In the rows, zero is written as 128.
One turn sends every row of this set to another row. A few are shown first. Where does it send the rows asked after them?
dusi: [126 114 103 120 121 164  98 153 164 135 132 155 137 106 161 116 132 147]
supa: [136 112 107 134 120 126 142 142 167 114 123 129 104 126 122  94 141 165]
fovot: [151 115  94 123 111 152 102 135 162 137 151 142 161 119 145 127 158 130]
Pego: [111 101  79 122 147  99 105 119 172 162 134 137 142 113 154 119 116 117]
batu: [121 108 119 115 144 125 117 133 177 135 121 183 100 109 122 121 124 134]
tugi: [125 115 125 108 133 123 117 126 179 150 114 181 124 107 128 128 119 112]
ratel: [165 135 114 156  89 129 119 150 166 146 134 133 118 123 159 111 136 130]
veruv: [149 115  99 153 131 126 117 132 154 118 125 137 134 138 136  91 143 170]
Nev: [115 103 116 133 108 100 129 142 191 146 118 120 103 105 132 135 116 127]
Siz: [137 128 114 152 140  91 136 138 142 141 148 167 146 125 104 127 145 148]
Kila: [ 93 121 105 144 115 111 105 130 140 151 143 167 146 138 119 139 119 134]
bifal: [116 129 111 132 141 110 147 144 128 155 151 170 139 124 117 152 135 133]
zaleg: [135 131  64 150 118 123 147 166 160 144 162 149 147 115 144 123 127 117]
melud: [149  89  94 131 108 106 138 144 179 137 141 109 130 116 125 150 120 130]
dit: [139  83 112 121 112 124 150 157 166 150 123 131 114 110 154 132 107 147]
Zod: [131 116  75 127 139 101 144 125 132 133 132 146 133 152 143 114 150 108]
Raved: [155 132 117 174  93 112 115 162 152 140 136 147 123 113 143 119 128 136]
vos: [132 111  77 125 141  93 136 135 125 135 128 128 119 152 140 130 127 123]
Batek: [133 113 129 114  93 131 124 136 161 154 114 157 146 115 127 135 126  98]
narut: [143 131  81 165 159 122 127 130 169 120 135 133 120 108 130 113 153 145]
bori: [117 133  97 137 138 114 131 107 145 147 127 171 136 131 145 103 168 113]
foz: [170 128 102 132 117 125 146 129 189 143 134 124 120 143 162 111 137 125]
Tufim: [101 124 117 146 112 135 135 142 124 156 137 163 140  97 122 123 127 137]
gef: [109 118 135 124 117  94 127 145 159 155 118 123 115 125 134 151 118 139]
disi: [113 133  83 130 129 122 155 151 182 158 143 156 154 142 164 132 130 112]
fizu: [119 123  94 149 163 118 121 125 181 135 124 150 126 145 151 112 141 166]
rulas: [117 115  94 123 125 127 125 112 171 163 121 135 138  87 154  90 124 116]

Nev moves to veruv
Raved moves to vos
ratel moves to Zod
Now find these:
dit moves to narut
fizu moves to Tufim
zaleg moves to Pego
supa moves to Siz
fovot moves to disi
Batek moves to foz

